Some points, each followed by its number:
[ 0.9 -1.1 -0.5 -0.9 -2.6  0.0 -0.9  0.5  0.4 -1.1 -0.7 -0.7  0.0 -1.9  0.8 -0.9  0.9  0.4 -0.9 -0.1  0.3  0.3 -0.8
  0.8  2.4  0.4  0.4  0.8  3.0 -0.5 -0.1 -1.2] 0
[ 1.9 -0.4  0.5 -1.3  0.2 -1.2  1.4  0.0 -0.7 -0.3  0.0 -2.2  0.8 -3.0  1.0  0.3 -2.6  1.7 -0.5 -0.4  0.6  0.8 -0.4
  0.9  0.0 -2.6 -1.5 -0.4  0.2 -1.9 -1.0  1.7] 1
[-0.2 -1.3  1.4  0.5 -0.1 -0.3 -1.3  0.5 -0.6 -1.5 -0.2  1.2  0.4 -1.5  2.3 -2.3  1.9 -0.3  0.0 -0.8 -0.2  0.1  0.2
  1.1 -1.1  1.0 -1.0  0.6  0.5  1.0 -0.1  0.9] 2
[-1.2  0.7 -1.4  1.3  0.4 -0.1 -1.3 -1.3 -0.5 -0.4  0.9  0.8  1.4  1.9 -1.9  0.0  1.2 -0.1  0.9  1.5 -1.0 -0.5  0.3
 -1.2 -0.7  1.7 -0.1  0.9  0.6  0.7  0.9  0.2] 3
[ 0.0  1.1 -1.5  1.0  0.7 -0.8 -1.2  0.2  0.9  1.1 -1.1  1.9 -0.9  1.0 -0.6 -0.1  1.3 -2.2 -0.2  0.9  0.2  0.1 -0.6
  0.2 -0.8  0.2  0.5  0.5  0.8  0.8 -1.0 -0.2] 4
[ 1.0  0.4  0.4  0.6  0.3  0.9 -1.3 -0.7 -0.4 -1.3 -0.1  0.7 -0.3 -0.6  0.6  0.6  0.7 -0.6 -0.1 -0.9 -0.3  1.2  0.7
 -0.1 -0.6 -0.5 -0.3  0.9  0.1  0.7  0.7 -1.1] 5
[-0.1  0.9 -0.8  0.7 -0.1 -0.3 -0.7 -0.7 -1.3  0.8  0.6  1.1  0.4  2.7 -1.1  0.4  1.7 -0.9  0.4  2.8 -0.3  0.3 -1.1
 -2.1  1.0  1.7 -0.7 -0.7  3.3  1.7  1.0  0.7] 6
[-0.2  0.5 -2.4 -1.1  0.0  0.2 -1.6 -1.7  1.0  2.2 -0.2  1.4 -0.1  0.4 -3.1 -0.8  0.2  1.0  1.5  0.7 -0.9 -0.5  0.5
 -1.7  0.8  1.8  0.4 -0.7  3.1  0.7  0.6 -0.7] 7
[-0.6  2.0 -2.3 -0.5  0.2 -1.0 -0.8  0.4  1.7  1.1 -1.1  3.2 -0.2  1.9 -2.7  0.9  1.1  0.5  0.8  1.1 -0.7 -1.9 -0.5
 -0.8  1.2  1.6 -2.2  0.0  1.6  1.7  0.3 -0.3] 8
[ 1.0  2.6 -2.1  0.4  0.9  0.6 -0.8 -1.4  1.9  1.1  0.7  2.2 -0.5  0.9 -1.2 -1.1  0.1 -0.1  0.8  0.4  0.1 -0.8  0.0
 -0.3 -0.4  0.0  1.7 -0.8  1.0  0.3 -0.7  0.2] 9
[ 2.2  2.3 -1.9  0.1  0.7 -0.8  0.3 -0.7  2.6  0.9  1.0 -0.8  0.1  0.5 -2.7  1.3 -2.7  0.7 -2.4  2.2  0.7 -0.2  0.5
 -0.7  1.0 -2.3  0.5 -2.0  2.8 -0.1 -1.0  2.6] 10
[-0.5 -1.6  0.0  0.0 -0.1 -0.5  0.8 -0.4 -0.8  0.3  0.7 -1.5 -0.6 -0.2  0.9  0.6 -0.3  0.3  0.8  0.2 -0.2 -0.2 -0.4
 -0.5  0.5  0.2 -0.4 -0.3 -0.8  0.9 -0.3 -0.2] 11
[ 1.3 -2.0  2.1 -1.3 -0.5  2.4  0.1  1.7 -2.7 -1.3 -2.7  3.9 -0.6  1.7  4.6 -0.8  3.4 -0.5  5.0 -3.3 -1.1  0.2  2.3
  2.6 -2.0  5.0  0.7  0.7 -5.1 -0.1  1.6 -3.6] 12
[ 0.4 -1.3  1.3  1.6  0.6 -1.0  1.5 -0.4  0.8 -0.4  0.9  1.1 -0.4  0.0 -0.6  1.1  0.6  0.2 -0.2 -1.1  1.6  0.5 -0.6
 -1.1  0.5 -0.8 -0.4  0.5 -0.2  0.1  0.4  1.7] 13
New points follow, each followed by the numbers of its two nearest points above by angle, seen from the average point of the numbered points, nearest first.
[ 0.9 -1.2  3.1 -0.6  0.3 -0.7 -0.2  1.2 -2.0 -1.0 -0.2  1.8 -0.9 -0.6  1.9 -0.4  2.1 -0.5  2.1 -2.7 -0.5 -0.5  1.4
  1.3  0.4  2.5  1.8  0.4 -2.6 -0.6  0.9 -0.6] ~ 12 2
[-1.2  0.6 -0.6  0.1  0.3  0.2 -0.2  0.9 -0.2  1.9 -0.2 -0.4  0.8 -0.5 -1.0 -0.6  0.1  0.3 -0.5  0.2 -1.2 -1.4  1.6
  0.3 -0.9  1.2  0.6  0.8  2.1  0.5 -0.7 -0.8] ~ 7 3
[ 0.1  0.0  0.3 -0.7  1.5  0.9 -0.5 -1.0 -0.6  0.2  0.6  0.6 -0.9 -0.3  0.4 -1.0  0.8  0.5  0.8 -1.1  0.5  0.5  1.3
  1.5 -1.7  1.9  1.4 -0.7 -1.9  1.1 -1.2 -1.0] ~ 12 2
[-0.3 -0.8 -0.1 -1.0  0.0  0.2 -0.3 -0.3  1.1 -1.1 -1.1  0.4  0.3 -0.8 -1.0 -0.9  0.5  0.7 -1.3  0.5 -0.4  0.6  0.2
 -0.7  0.2 -0.2 -0.8  0.0  0.3 -1.0 -0.1  0.3] ~ 1 0
[ 1.3 -0.3  0.6 -0.4  0.0 -0.2 -1.1  1.6  0.4 -0.2  0.2 -0.6  1.4 -0.3 -0.2  0.4 -0.8  0.6  1.8 -1.4  0.2  0.1 -0.3
 -0.6  1.4 -0.8  1.1 -1.8 -0.1  0.7 -0.1 -0.2] ~ 1 11
[-1.6  0.6 -0.9  0.5 -0.2  1.2  0.2 -0.1 -1.5 -1.0  0.1 -0.1 -0.4 -0.8 -0.2 -1.0 -1.3  0.9  0.9  0.9 -0.1 -0.3  0.2
 -0.7  0.2 -0.9  0.2  0.5  1.3 -0.2  0.9  1.6] ~ 1 11
[ 0.7  2.5 -1.2 -0.7 -1.0  0.1  0.2  0.0  2.2  1.7  0.5  1.2 -1.2  0.3 -3.4  0.5 -0.3 -0.5 -1.0  1.8  0.7 -0.7 -1.9
 -0.5  1.5 -1.1  0.0  0.9  3.6  0.9 -0.5  0.8] ~ 10 8
[ 0.6  0.4 -1.1  1.2  0.0  0.3 -0.6 -1.4 -0.1  0.3 -1.2 -1.0 -0.6 -0.1 -0.9  0.6  0.3  0.8  1.4  2.5  0.9  0.8 -2.2
 -0.9  0.3 -2.0 -0.7 -0.7  0.7  0.6  0.3 -0.7] ~ 10 11
[ 0.8  2.8 -0.7  1.1 -0.3 -1.7  0.3 -1.1  0.0  0.8  1.4 -1.0 -0.1  0.2  0.2 -0.8 -1.5  1.4 -1.5  0.4 -0.3 -1.4 -0.4
  0.0  0.3 -0.5  0.6  0.5  0.7  0.4  0.6 -0.4] ~ 10 1
[-0.7  1.1 -0.6  0.8 -0.8 -0.2 -0.9 -0.1  0.3  0.2 -0.7  1.1 -0.5  0.5 -0.3 -0.6  0.9  0.7  0.0  0.8 -0.5  0.1  0.9
 -0.4  0.1  0.4 -1.3 -0.9  1.7  0.9  0.8 -0.3] ~ 8 6
[-0.4 -0.7 -0.6 -0.2 -0.2  1.8 -1.8  0.8  1.3  0.3 -1.0 -0.8  0.5  1.9  0.5 -0.8  0.8 -0.9  1.8 -0.1 -0.9  0.2 -0.2
  0.3 -0.7  0.0 -0.2 -0.5 -0.5  0.2  0.6 -0.5] ~ 12 11
[-0.3 -0.8  1.4  0.0  0.5  2.0 -0.2 -1.0 -1.2  0.1 -1.2  1.6  0.0 -0.3  0.5 -0.1  0.8 -0.7  2.9 -1.6 -0.3  1.3 -0.5
  0.2 -0.5  2.8  2.3  0.9 -1.1  0.7  0.2 -0.5] ~ 12 5
[-0.2  0.4 -1.1 -0.5 -0.3  0.3 -0.4 -0.7  0.0  1.9 -0.4 -0.7  0.0 -0.4  0.4 -0.1 -0.9 -0.4 -0.9 -0.7  0.5 -0.7  0.9
 -0.6  0.2 -0.3  0.2  0.7  0.2 -1.1  0.3  0.0] ~ 1 11
[ 0.3 -0.2 -0.3 -0.5 -1.2  1.2  0.3 -0.9 -0.3 -0.6  0.0 -0.3  0.0  0.2 -1.7  1.0 -0.4  0.9  0.5 -0.9  0.6 -0.2  0.0
  0.0  0.7 -1.2  0.0  0.1 -0.6  0.2 -0.8  0.5] ~ 1 11
[-0.9  0.9 -1.7 -0.1  1.4 -0.3 -1.4  1.5  0.2  1.9 -1.2  2.9 -0.1  1.3 -2.4 -1.2 -0.1 -0.5  0.6  2.3  0.6 -2.5 -0.7
 -0.9  1.2 -0.1  0.6 -0.3  1.9  0.6 -0.3 -0.5] ~ 8 7
